A hidden rule labels the rows of this table. It goes by one to three of the table's principal directions, not those with the most spread.
(3.18, 1.84, 1.46, -1.73, -2.72, -1.15, -0.43, -1.05, -1.86, -1.13, -0.96, -0.86, 1.05, -1.10, 0.64, -0.96, -0.74,
 0.91, 1.42, 2.47, 0.97, 0.18, 2.50, -4.42, 0.77, 0.09, 1.65, -1.24, 1.34, -1.86, -2.46, 1.23) z
(-0.92, -1.21, -0.99, 0.54, -1.41, -0.95, -0.31, -0.13, -2.40, 0.19, -0.46, 0.27, -0.20, 2.28, -0.92, 0.60, -0.91,
 -0.69, 2.04, 0.76, 0.57, 1.56, -0.57, -0.15, 1.11, 0.94, -0.15, -1.31, 0.51, -1.16, 1.59, -0.22) z
(0.27, 0.94, 2.22, -0.06, -1.73, 2.63, 1.79, -2.16, 0.01, -1.15, 0.34, 1.47, -2.03, -0.47, -3.35, 2.14, 1.94,
 -1.93, 0.61, 0.23, 1.99, -2.16, 0.86, 0.70, -0.45, 0.32, 0.61, 0.54, -1.59, 0.73, -0.07, 0.01) i
(2.23, 0.65, 2.06, 0.56, -1.34, -0.07, -0.85, -0.97, -1.29, 0.79, -1.82, 0.76, -0.48, -0.35, 0.17, 0.72, 0.99,
 1.08, 0.00, 1.47, 0.79, -2.01, -0.23, -1.46, 1.21, 0.04, 0.58, 0.00, -0.97, -2.13, 0.55, -1.98) h
(0.04, -0.98, -0.85, -0.89, 0.39, -0.25, 0.05, 0.52, -0.25, -0.28, 0.00, -0.95, 1.09, 0.21, 1.15, -0.89, -0.11,
 0.25, 0.21, -0.17, -0.46, 0.85, -0.63, 0.96, 0.29, 0.96, -0.47, -0.52, -0.66, -0.21, 0.76, -0.46) h
(-2.88, 1.24, -0.88, 2.07, -1.86, 1.59, 2.02, -1.05, -0.40, -0.84, 1.82, 2.07, -3.01, 1.47, -5.07, 1.66, -1.15,
 -2.72, 0.48, -1.53, 0.94, 1.05, 1.05, 1.09, -0.04, -0.48, -0.61, 0.47, 1.24, 1.70, 0.04, 2.81) g
(-0.63, -0.62, -2.25, 0.77, 1.70, -0.22, -1.65, 1.92, 0.33, 2.39, -0.50, -0.38, 0.97, -1.00, 2.67, -0.90, -1.36,
 1.65, -1.57, -1.47, -1.50, 0.80, -1.93, 0.62, 0.95, -0.47, -1.40, 1.08, 1.10, -0.52, 1.29, -1.41) z
(-1.93, -1.69, -1.88, 0.79, 1.72, -1.38, -1.98, 1.54, 0.88, 2.49, -0.89, -0.57, 1.33, 0.70, 1.93, -0.47, -1.10,
 0.05, -1.12, -1.47, -2.08, 1.77, -1.23, -0.14, -1.04, 0.51, -0.13, -0.77, 1.01, -0.10, 0.06, -0.52) g
(1.22, 1.07, 1.01, -0.72, -0.33, -0.95, 0.23, 0.09, 0.38, -0.84, 0.03, -0.96, 0.43, -0.77, 0.58, -0.79, -0.31,
 0.66, 0.30, 0.84, 0.28, -0.20, 1.65, -1.63, -0.05, -0.51, 0.91, -0.22, 0.21, -0.35, -1.78, 0.73) i
(-0.88, -0.06, -0.75, 0.51, 0.55, -0.18, -0.41, 0.37, 0.66, 0.37, 0.24, -0.06, 0.34, 0.05, 0.13, 0.09, -0.45,
 -0.13, -0.30, -0.41, -0.57, 0.50, -0.01, 0.64, -0.30, 0.26, -0.23, -0.07, 0.66, 0.75, 0.25, 0.76) d
(1.50, 1.34, 1.74, -0.33, -1.18, -0.30, 0.94, -1.37, -0.23, -1.90, 0.39, 0.28, -0.52, 0.32, -1.95, 0.46, 0.51,
 -0.61, 0.63, 1.16, 0.99, -0.78, 1.92, -0.95, -0.12, 0.02, 1.47, -0.28, -0.35, 0.08, -1.55, 2.00) h
(-0.82, -0.38, -0.12, -0.80, -0.07, 1.80, 0.79, 0.24, 0.84, -0.25, 0.25, -0.36, -0.11, -1.80, 0.83, 0.19, 0.58,
 -0.26, 0.94, -0.33, 1.28, -0.26, 0.10, 0.88, -0.28, 0.02, -0.87, 0.50, -0.31, 1.12, 0.40, -1.70) i
(0.70, -0.29, 0.02, -2.41, -1.22, -0.01, 2.22, -0.44, -1.68, -2.40, 0.78, -1.05, -0.40, 1.13, -0.15, -2.23, 0.28,
 -0.20, 0.81, 0.36, -0.12, 0.96, -0.06, -0.44, -0.03, -0.21, -0.74, -1.07, -1.30, -0.71, -0.62, -0.28) i
(-0.32, -0.40, 0.14, 0.03, 1.71, 0.51, -0.04, 0.11, 1.28, 0.18, 0.44, 0.22, 0.02, 0.24, -0.26, 0.47, 0.98,
 -0.37, -1.28, -0.60, -0.88, -0.97, -0.75, 1.56, -0.86, 0.05, 0.18, 0.57, -0.87, 0.91, 0.37, 0.25) z
(0.81, 1.17, 0.08, -0.37, 1.42, 0.66, 1.18, 0.24, 1.61, -2.12, 2.02, 0.15, 0.33, -0.66, -0.96, -0.51, 0.05,
 0.09, -1.04, -0.34, 0.16, -0.43, 1.33, 1.36, 0.09, -0.47, 0.32, 1.29, -0.42, 1.81, -0.89, 2.70) z
(-2.11, 0.66, -0.40, 1.53, -0.15, 2.05, 0.71, -0.28, 0.48, 0.48, 1.04, 1.58, -1.84, 0.56, -2.93, 1.51, -0.06,
 -1.51, -0.80, -1.10, -0.12, -0.61, -0.18, 1.76, 0.01, -0.13, -0.72, 0.71, 0.10, 1.28, 1.37, 0.88) h
(-0.28, -0.55, -1.20, -1.04, 0.43, -0.09, 0.10, 0.51, 0.19, -0.03, 0.25, -0.83, 1.04, -0.19, 1.07, -1.46, -0.54,
 -0.02, -0.73, -1.06, -1.15, 1.45, -0.33, -0.04, -0.60, 0.43, -0.46, -0.47, 0.10, 0.17, -0.65, 0.36) h
(2.23, 1.48, 1.81, -0.99, -2.64, 0.49, 0.91, -1.79, -1.76, -1.65, -0.55, 0.42, -0.86, 0.03, -1.49, -0.05, 0.58,
 -0.29, 0.86, 1.58, 1.20, -0.89, 1.44, -2.09, 0.65, 0.13, 0.88, -0.68, -0.41, -1.15, -1.05, 0.39) h
(1.29, 2.64, 2.75, 2.02, -3.35, 2.28, 0.26, -1.93, -0.96, 0.68, -0.96, 2.09, -2.09, -1.98, -2.46, 2.54, 0.80,
 0.21, 0.71, 1.37, 2.70, -2.95, 1.19, -0.67, 1.98, 0.02, -0.07, 1.02, -0.41, -0.93, 1.30, -1.14) d
(-0.94, -1.19, -0.40, 1.07, 1.54, -1.69, -0.47, 0.38, 0.45, 0.82, 0.19, 0.11, 0.04, 1.50, 0.18, 0.23, 0.13,
 0.07, -0.49, -0.61, -0.99, 0.45, -1.32, 0.96, -0.86, -0.37, -0.03, 0.07, -0.15, 0.10, 0.20, 0.17) g
(-0.69, -0.06, 1.20, 0.09, 0.35, 1.66, 2.64, -1.00, 1.06, -1.33, 1.55, 0.79, -1.96, 0.16, -2.70, 1.08, 1.74,
 -1.57, -0.31, -1.41, 0.98, -1.27, -0.31, 2.49, -1.05, -0.59, -0.14, 1.40, -2.33, 1.28, -0.32, 0.11) g
(1.08, -1.13, 0.92, -0.96, -0.47, -2.03, -1.10, -0.21, -0.97, 1.14, -1.73, -1.18, 1.06, 0.20, 2.04, -0.41, 0.42,
 0.63, 0.80, 0.91, -0.32, 0.28, -0.61, -2.29, -0.77, 0.25, 0.98, -1.25, -0.20, -2.08, -1.10, -1.70) g
(-1.38, -1.41, -3.54, -0.24, 0.56, -2.49, -1.21, 2.08, -0.88, 1.43, 0.04, -1.81, 2.33, 0.39, 3.59, -3.06, -2.76,
 1.68, -0.21, -1.14, -2.33, 4.10, -1.50, -0.52, 0.31, 0.23, -2.08, -1.20, 2.02, -0.77, 0.39, -0.02) d
(-1.20, -2.03, -1.62, 0.49, 0.72, -2.85, -1.88, 1.29, -0.50, 1.74, -0.66, -1.00, 2.03, 1.02, 2.41, -0.58, -1.40,
 0.76, 1.00, 0.14, -0.84, 2.57, -0.93, -0.83, -0.32, 0.59, -0.15, -1.33, 1.38, -0.79, 0.28, -0.32) i
(0.21, 0.08, 1.03, 0.25, 0.16, -0.44, 0.31, -0.92, 0.44, -0.78, 0.43, 0.50, -0.20, 0.78, -1.51, 0.98, 0.79,
 -0.87, 0.21, 0.40, 0.36, -0.48, 0.64, 0.24, -0.89, 0.20, 1.12, -0.12, -0.38, 0.65, -0.76, 1.51) h
(0.93, -0.39, -0.64, -0.35, 1.05, -2.04, -0.92, 1.01, 0.22, 0.26, -0.31, -1.35, 1.70, -0.39, 2.65, -1.48, -0.69,
 1.71, -0.19, 0.18, -0.84, 0.89, -0.32, -0.37, 0.26, -0.12, -0.10, -0.11, 0.42, -0.62, -0.46, -0.11) z
(-0.57, 0.13, 0.79, 0.59, -0.42, 1.47, 0.52, -1.06, -0.24, 0.17, 0.24, 1.20, -1.47, 0.93, -2.88, 2.11, 0.95,
 -1.72, -0.04, -0.14, 0.40, -1.40, -0.28, 1.20, -0.10, 0.45, 0.64, 0.36, -0.85, 0.20, 0.96, 0.43) z
(-0.46, -0.48, -0.12, -0.20, 0.76, -0.35, 0.32, 0.29, 0.36, -0.10, 0.27, -0.31, -0.29, 0.51, 0.06, -0.11, 0.19,
 -0.22, -0.08, -0.39, -0.31, 0.05, -0.39, 0.39, -0.54, -0.48, 0.07, 0.17, -0.25, 0.17, -0.30, -0.17) i
(-2.52, -0.86, -0.88, 0.16, 0.64, 1.41, 1.36, 0.21, 0.70, -0.65, 1.71, 0.50, -0.81, 1.05, -1.84, 0.60, 0.23,
 -1.66, 0.31, -0.93, 0.07, 0.54, -0.30, 2.38, -0.74, 0.22, -0.88, 0.03, -0.57, 1.86, 1.16, 0.69) h
(-0.05, -0.16, -0.66, -0.34, 0.21, -0.41, -0.30, 0.44, 0.06, -0.11, 0.03, -0.49, 0.67, -0.14, 0.68, -0.40, -0.59,
 0.13, 0.28, 0.01, -0.12, 0.73, 0.28, -0.25, 0.06, 0.17, 0.10, -0.21, 0.64, 0.12, -0.27, 0.39) z
(2.29, 0.58, 0.63, -1.65, 1.77, 1.11, -0.57, 1.00, 2.14, -0.32, -1.04, -1.22, 1.35, -3.33, 3.77, -1.68, 1.00,
 2.04, -1.69, -0.13, -0.19, -1.77, 0.33, -0.21, 0.06, -0.39, -0.02, 1.14, -0.94, 0.35, -0.94, -2.31) h
(-0.66, -0.02, -0.39, 0.40, -0.67, 0.75, -0.08, -0.03, -1.01, 1.12, -0.11, 0.54, -0.53, 0.59, -0.38, -0.31, -0.12,
 0.13, -0.85, -0.28, -1.05, 0.00, -1.27, 0.20, 0.48, 0.11, -1.27, -0.37, -0.33, -0.77, 1.57, -0.85) d
(-1.34, 0.95, -1.80, -0.07, 1.68, 0.38, 0.32, 2.54, 2.23, 0.36, 2.30, -1.07, 1.30, -2.95, 2.05, -1.77, -2.21,
 1.59, -0.71, -1.25, -0.16, 1.48, 1.13, -0.05, 0.22, -1.76, -1.44, 1.63, 1.84, 1.70, -0.95, 1.17) i
(0.09, 0.89, 0.33, 0.23, -0.69, 1.00, 0.88, -0.27, -0.34, -0.55, 0.82, 0.61, -0.78, -0.35, -0.99, -0.02, 0.03,
 0.19, 0.00, 0.25, 0.55, -0.53, 0.24, 0.34, 0.72, -0.49, -0.75, 0.52, -0.25, 0.20, 0.64, 0.20) h
(0.69, 1.00, 0.33, -0.04, -1.99, 0.90, 0.55, -1.01, -1.63, -0.23, 0.00, 0.86, -0.95, -0.29, -1.25, 0.21, -0.20,
 -0.14, 0.46, 0.43, 0.82, -0.13, 0.21, -1.15, 0.80, -0.33, -0.34, 0.16, 0.50, -0.71, 0.00, 0.16) z
(2.17, 0.58, 0.68, -1.29, 0.21, -1.25, 0.01, 0.18, 0.21, -0.94, -0.71, -1.27, 0.68, -1.04, 2.23, -1.85, 0.13,
 1.51, -0.34, 0.44, -0.20, -0.19, 0.61, -1.64, -0.12, -0.79, 0.48, 0.03, -0.12, -0.80, -2.02, -0.61) g
(0.98, 0.67, 0.53, -0.38, -1.62, 0.65, -0.05, -0.82, -1.03, -0.36, -0.64, 0.26, -0.07, -0.42, -0.56, 0.40, 0.03,
 -0.25, 0.72, 0.84, 0.86, -0.32, 0.76, -0.98, 0.73, 0.66, 0.44, -0.40, 0.19, -0.60, 0.02, 0.01) h
(-1.39, -1.39, -0.27, -0.70, 2.54, 1.53, 0.10, 0.65, 2.24, 0.17, 0.39, -0.08, 0.10, -0.19, 0.46, 0.48, 1.45,
 -1.02, -1.07, -1.13, -0.68, -0.91, -0.87, 2.08, -1.70, 0.17, 0.01, 0.50, -1.16, 1.87, 0.38, -0.97) h
(0.00, 1.26, -1.48, -1.42, -1.77, 0.39, 1.75, -0.15, -1.61, -0.71, 1.76, -0.69, 0.01, 0.11, -1.36, -2.26, -1.96,
 -0.44, -0.98, -1.48, -1.46, 2.36, 0.31, -1.10, 0.31, -0.22, -0.93, -0.33, 0.69, -0.77, -1.38, 2.70) z
(1.85, -0.46, 0.49, -1.47, 0.60, -1.70, -0.85, 0.57, -0.10, -0.04, -1.27, -1.55, 1.38, -0.45, 2.92, -1.63, 0.18,
 1.48, -0.07, 0.79, -0.62, 0.02, -0.01, -1.83, -0.22, -0.22, 0.72, -0.65, -0.26, -1.36, -1.38, -1.34) i
(-2.70, -2.29, -2.14, -0.31, -0.86, -0.88, -0.36, 0.61, -1.75, 1.19, 0.21, -0.60, 0.81, 2.05, -0.26, 0.11, -1.51,
 -1.48, 1.89, -0.36, -0.47, 3.17, -0.90, -0.30, -0.34, 1.31, -0.44, -1.94, 1.02, -0.61, 1.00, 0.19) z
(-0.61, -0.65, -0.47, -0.26, 2.43, -1.41, 0.14, 1.75, 1.91, 0.45, 1.57, -1.65, 1.78, -1.07, 2.57, -1.54, -0.23,
 1.79, -0.65, -0.47, -1.07, 0.57, -0.66, 1.48, -0.66, -0.71, -1.12, 0.62, -0.55, 0.75, 0.11, 0.06) i
(-0.31, 0.76, 0.32, 0.08, -1.23, 1.17, 0.66, -0.83, -0.78, -0.92, 0.16, 1.06, -1.57, 0.81, -2.25, 0.84, 0.06,
 -1.25, 0.58, 0.49, 0.75, -0.48, 0.85, -0.58, 0.22, -0.28, 0.34, -0.20, 0.47, 0.33, -0.01, 0.64) h
(0.20, 1.58, 0.83, 2.45, 0.26, 0.81, 0.21, 0.59, 1.17, 0.94, 0.42, 1.01, -1.05, -2.42, 0.46, 0.56, -0.02,
 2.12, -0.67, -0.24, 1.33, -1.79, -0.13, 1.25, 1.64, -1.62, -1.60, 2.48, -0.21, 0.28, 1.32, -1.47) i
(0.52, -1.34, 0.28, -0.67, 1.85, -0.45, -0.76, -0.44, 0.35, -0.17, -0.88, 0.08, 0.06, 1.90, 0.13, 0.40, 1.72,
 -0.72, -1.09, 0.06, -1.50, -1.12, -1.43, 1.06, -1.24, 0.58, 1.05, -0.48, -1.15, 0.13, 0.29, -0.37) h
(-0.26, -0.99, -0.73, -2.05, 1.60, 0.96, 0.67, 0.52, 1.00, -1.14, 0.55, -0.75, 0.46, 0.14, 0.67, -1.10, 0.65,
 -0.81, -0.77, -0.86, -0.88, 0.28, -0.22, 0.58, -1.29, 0.04, 0.17, -0.12, -0.70, 1.14, -0.86, -0.06) z
(2.35, -0.27, 2.03, -0.13, 0.14, -0.53, -0.99, -0.33, -0.26, 0.96, -2.17, -0.08, -0.03, -0.93, 1.98, 0.17, 1.59,
 1.50, -0.27, 0.93, 0.51, -2.15, -0.85, -1.32, 0.28, -0.52, 0.74, 0.43, -1.37, -1.95, -0.28, -3.29) g
(0.32, -0.26, 0.79, 0.23, 0.61, -0.19, -0.28, -0.82, 0.70, -0.41, -0.38, 0.46, -0.18, 0.74, -1.18, 1.47, 0.99,
 -1.15, 0.01, 0.08, 0.29, -0.83, 0.35, 0.51, -0.87, 0.59, 1.61, 0.03, -0.38, 0.59, -0.64, 0.90) z
(1.67, -1.28, -0.54, -1.05, 2.00, -1.97, -2.66, 1.80, 0.60, 0.81, -1.81, -1.80, 3.17, -0.89, 5.10, -1.78, -0.19,
 2.60, -0.19, 1.35, -0.99, 0.26, -0.41, -0.99, 0.54, 0.74, 0.31, -0.90, 0.18, -0.92, 0.38, -2.01) d
(0.68, 1.38, 1.88, 0.83, -2.16, 1.15, 1.04, -1.51, -1.12, -0.35, -0.08, 1.44, -1.97, -0.02, -2.39, 1.07, 0.75,
 -0.35, 0.37, 0.72, 1.39, -1.53, 0.54, -0.69, 0.71, -0.51, -0.03, 0.32, -0.76, -0.71, 0.22, -0.37) i
(0.27, -0.42, -0.24, -0.93, -0.50, -0.02, 0.25, -0.17, -0.63, -0.41, 0.06, -0.46, 0.59, 0.14, 0.01, -0.24, -0.13,
 -0.40, 0.61, 0.10, 0.17, 0.68, 0.13, -0.26, 0.02, 0.67, 0.28, -0.52, -0.16, -0.31, -0.23, 0.28) z
(1.81, 1.26, 0.78, -0.19, -1.00, -0.63, -1.28, 0.03, -0.69, 1.30, -0.77, -0.40, 1.08, -1.87, 1.56, -0.41, -0.69,
 1.70, -0.09, 1.17, 0.02, -0.41, 0.58, -2.65, 0.81, -0.42, 0.37, 0.10, 1.12, -1.58, -0.71, -0.13) z
(-0.71, -0.66, -0.77, 0.14, -0.28, -0.99, -0.39, -0.16, -0.84, 0.12, -0.09, 0.03, 0.15, 1.63, -0.59, 0.12, -0.56,
 -0.73, 0.47, 0.06, -0.58, 1.20, -0.22, -0.30, -0.28, 0.54, 0.29, -1.00, 0.70, -0.22, 0.08, 0.96) h
(-1.02, -0.69, -0.93, -0.31, -0.14, 0.41, 0.22, -0.32, -0.31, -0.14, 0.22, 0.25, -0.21, 0.83, -0.93, 0.38, -0.15,
 -1.38, 0.26, -0.70, -0.20, 0.96, -0.27, 0.29, -0.71, 0.48, 0.11, -0.39, 0.48, 0.57, -0.17, 0.71) z
(2.10, 0.81, 3.49, -0.40, -1.43, 1.23, 0.41, -2.20, -1.30, -1.24, -1.51, 1.42, -2.50, 1.55, -2.86, 2.23, 2.61,
 -1.27, 0.75, 2.43, 1.45, -3.84, 0.69, -1.09, 0.32, -0.05, 2.21, -0.40, -1.93, -1.23, 0.21, -1.29) z
Here are more rows. What is the label of each one?
(0.13, 0.35, 0.34, -0.36, 0.40, -0.03, 0.62, -0.07, 0.56, -0.59, 0.59, -0.19, -0.23, -0.02, -0.33, -0.33, 0.23,
 -0.13, -0.46, -0.24, -0.27, -0.23, 0.31, 0.07, -0.58, -0.50, 0.21, 0.26, -0.28, 0.40, -0.86, 0.67) -> i
(0.57, 1.39, 1.05, 0.86, -0.93, 1.79, 1.14, -1.19, -0.05, -1.06, 0.37, 1.55, -1.93, -0.45, -2.39, 1.33, 0.76,
 -0.61, -0.05, 0.01, 1.52, -1.67, 0.62, 0.78, 0.74, -0.52, 0.02, 1.30, -0.48, 0.61, 0.27, 0.28) -> z
(0.54, 0.11, 0.11, -0.77, -0.42, -0.24, -0.27, 0.15, -0.29, -0.15, -0.34, -0.78, 0.70, -0.41, 0.85, -0.41, -0.19,
 0.36, 0.60, 0.76, 0.10, 0.10, 0.47, -0.65, 0.31, 0.42, 0.22, -0.58, 0.16, -0.43, -0.04, -0.22) -> h
(-1.72, -0.09, -1.20, 1.14, -0.60, 0.53, 0.23, -0.04, -0.59, 0.51, 0.57, 0.83, -0.72, 0.87, -1.12, 0.25, -0.66,
 -0.52, -0.05, -0.65, -0.40, 0.92, -0.75, 1.11, 0.30, 0.20, -1.39, -0.16, 0.61, 0.50, 1.53, 0.41) -> d
(-1.40, -0.72, -1.89, -0.49, 0.33, -0.32, 0.64, 0.44, -0.13, -0.88, 1.28, -0.44, 0.43, 1.07, -0.70, -0.50, -1.16,
 -1.13, 0.52, -0.93, -0.40, 2.20, 0.16, 0.79, -0.40, 0.41, -0.20, -0.40, 0.89, 1.01, -0.32, 2.00) -> z
(-1.21, -1.80, -1.80, -0.55, 1.12, -1.52, -0.99, 1.01, -0.53, 1.12, -0.14, -1.21, 1.53, 1.86, 1.82, -1.56, -0.50,
 0.42, -0.73, -0.36, -2.77, 1.74, -2.03, 0.95, -0.53, 1.07, -1.12, -1.68, -0.14, -0.54, 1.54, -0.31) -> d
(0.48, 0.60, 1.77, -0.23, -1.77, 1.19, 1.93, -1.49, -1.58, -0.14, 0.19, 1.00, -2.50, 1.04, -2.93, 0.37, 1.06,
 -1.08, -0.63, -0.51, 0.15, -1.26, -0.62, -0.79, -0.13, -0.92, 0.12, 0.27, -1.92, -1.64, -0.57, -0.71) -> g
(0.30, -0.58, 0.38, 1.41, 2.11, -1.51, -2.09, 1.00, 1.39, 1.37, -0.68, 0.42, 1.16, -0.32, 1.77, 0.57, 0.10,
 1.35, -0.56, 0.60, -0.06, -0.59, -0.12, -0.52, -0.17, -0.54, 0.76, 0.51, 0.51, 0.15, -0.06, -0.45) -> z
(-0.54, -0.49, -1.55, 0.01, 0.23, -0.09, -1.95, 0.17, -0.20, 1.28, -1.13, 0.02, 0.98, 0.31, 0.58, 0.55, -0.82,
 -0.69, -0.32, -0.27, -1.09, 0.89, -0.28, -0.55, -0.26, 1.18, 0.61, -0.78, 1.83, 0.12, 0.25, 0.68) -> h
(-0.01, -0.55, 0.77, -0.31, -0.69, 0.73, 0.82, -1.05, -0.92, -0.21, -0.25, 0.84, -1.34, 0.83, -1.11, 0.42, 1.21,
 -0.85, 0.11, -0.12, 0.35, -0.57, -0.91, -0.25, -0.66, -0.39, -0.10, -0.08, -0.96, -0.41, -0.09, -1.16) -> g
(0.03, 0.14, 0.87, 0.80, -0.46, -0.26, -0.17, -0.74, 0.02, -0.21, -0.38, 0.75, -0.61, 0.67, -1.47, 1.44, 0.32,
 -0.91, 0.64, 0.47, 0.91, -0.48, 0.81, -0.37, -0.21, 0.23, 1.21, -0.15, 0.09, 0.12, -0.46, 0.64) -> i
(-2.15, -0.93, -1.15, 0.80, -0.25, 0.36, 0.04, 0.33, -0.84, 0.80, 0.20, 0.41, -0.77, 1.90, -1.11, 0.38, -0.42,
 -0.88, 0.19, -0.41, -0.80, 0.73, -1.20, 1.35, 0.31, 0.60, -1.09, -0.82, -0.14, -0.07, 2.22, -0.44) -> d
(0.37, -1.38, 1.31, -0.24, 1.43, -0.71, -0.61, -0.18, 0.78, 0.38, -0.68, -0.26, 0.58, 0.54, 1.05, 0.62, 1.95,
 0.25, -0.01, 0.80, -0.25, -1.41, -1.08, 0.94, -1.06, 0.43, 0.54, -0.36, -1.65, -0.03, 0.65, -1.54) -> h
(-2.29, -0.90, -2.46, 2.23, 2.17, -0.53, -1.54, 0.76, 1.65, 0.74, 0.68, 1.15, 1.04, 1.21, -0.57, 0.98, -1.07,
 -0.86, -1.08, -1.42, -1.15, 1.70, -0.36, 2.38, -0.59, 1.10, -0.19, 0.11, 1.67, 2.47, 1.06, 2.71) -> d
(0.88, -1.16, 0.72, -1.22, 2.05, -0.62, 0.37, 1.46, 1.71, 0.18, -0.55, -1.92, 1.11, -1.92, 4.63, -2.64, 1.41,
 2.66, -1.04, -0.46, -0.64, -0.77, -1.48, 0.82, -0.63, -0.94, -1.59, 0.50, -2.46, -0.39, -0.10, -4.18) -> g
(0.29, 0.04, 0.37, -0.34, 0.27, -0.16, 0.15, -0.03, 0.34, -0.46, 0.04, -0.25, 0.09, 0.02, 0.08, -0.11, 0.30,
 -0.04, 0.00, 0.21, 0.01, -0.27, 0.33, -0.02, -0.28, -0.03, 0.37, -0.08, -0.30, 0.17, -0.42, 0.15) -> h
(0.41, -0.44, -0.53, -0.64, 2.77, 1.34, -0.38, 0.55, 1.64, 0.21, -0.26, -0.03, -0.28, -0.63, 0.95, 0.26, 1.22,
 -0.04, -2.06, -1.33, -1.10, -1.74, -1.52, 1.98, -0.60, -0.53, 0.18, 1.73, -0.62, 0.97, 0.28, -1.02) -> z
(-1.59, -0.19, -0.59, 0.69, -0.56, -0.59, 1.01, 0.17, -0.36, -0.61, 0.94, 0.18, -0.90, 1.27, -1.25, -0.13, -0.82,
 -0.66, 0.95, -0.34, 0.36, 1.32, 0.36, 0.20, -0.10, -0.47, -0.56, -0.38, 0.39, 0.41, -0.09, 0.74) -> g
(-4.48, -1.65, -3.62, 2.03, 1.82, -0.62, -1.18, 1.77, 1.56, 1.82, 1.39, 0.04, 1.38, 1.14, -0.34, 0.80, -2.29,
 -1.36, -0.11, -2.14, -1.41, 3.28, -0.54, 2.63, -0.77, 1.37, -0.94, -0.44, 2.14, 2.35, 1.56, 2.50) -> d
(-0.09, -0.14, 2.97, 0.59, 2.26, 1.95, 0.45, -0.69, 3.22, -0.95, -0.04, 1.64, -1.61, -0.37, -1.50, 2.52, 3.31,
 -1.27, -0.58, 0.47, 1.61, -3.87, 0.89, 1.35, -1.89, -0.80, 1.68, 1.27, -2.17, 2.42, -0.56, -1.18) -> g
(0.42, 0.71, 1.47, 0.58, -1.57, 0.60, 0.65, -1.25, -0.91, -0.51, -0.23, 1.16, -1.42, 0.56, -1.98, 0.98, 0.69,
 -0.61, 0.59, 0.83, 1.11, -1.01, 0.56, -0.64, 0.31, -0.12, 0.35, -0.17, -0.58, -0.44, 0.08, -0.14) -> i
(-0.30, 0.19, -0.50, -0.32, 0.28, 0.37, 0.09, 0.48, 0.52, 0.00, 0.41, -0.48, 0.35, -0.72, 0.29, -0.15, -0.45,
 -0.01, -0.03, -0.36, -0.02, 0.25, 0.34, 0.26, 0.06, 0.02, -0.08, 0.29, 0.36, 0.43, -0.13, 0.35) -> z
(-1.69, -1.86, -2.51, 1.26, 1.77, -4.46, -3.11, 2.10, 0.56, 3.19, -0.72, -1.72, 3.25, 0.55, 3.94, -1.29, -2.44,
 1.68, -0.22, -0.67, -2.54, 3.54, -1.21, -1.02, -0.97, 0.49, -0.37, -1.38, 2.63, -0.65, -0.36, 0.71) -> g
(-1.54, -0.15, -0.48, 1.71, 0.16, 1.49, -0.91, 0.11, 0.44, 1.90, -0.50, 0.94, -0.71, -0.54, -0.52, 2.12, 0.21,
 -0.39, -0.04, -0.42, 0.29, -1.11, -1.10, 2.04, 0.63, 0.60, -0.77, 0.81, 0.32, 0.54, 2.62, -1.21) -> h
(0.67, -1.24, 2.09, -0.54, 0.56, -1.28, -0.39, -0.51, 0.05, 0.83, -1.25, -0.46, 0.04, 1.22, 0.60, 0.11, 1.87,
 -0.02, -0.41, 0.63, -0.85, -1.27, -0.97, -0.87, -1.52, 0.10, 1.13, -1.06, -2.12, -1.46, -0.63, -1.87) -> g
(3.19, 0.84, 1.68, -2.02, -0.63, 0.12, -0.63, -0.62, -0.51, -0.11, -2.20, -0.92, 0.22, -1.22, 1.78, -1.06, 1.03,
 0.91, -0.96, 0.78, -0.45, -1.74, 0.36, -2.73, 0.02, -0.15, 1.40, -0.31, -0.78, -2.02, -1.86, -1.88) -> i
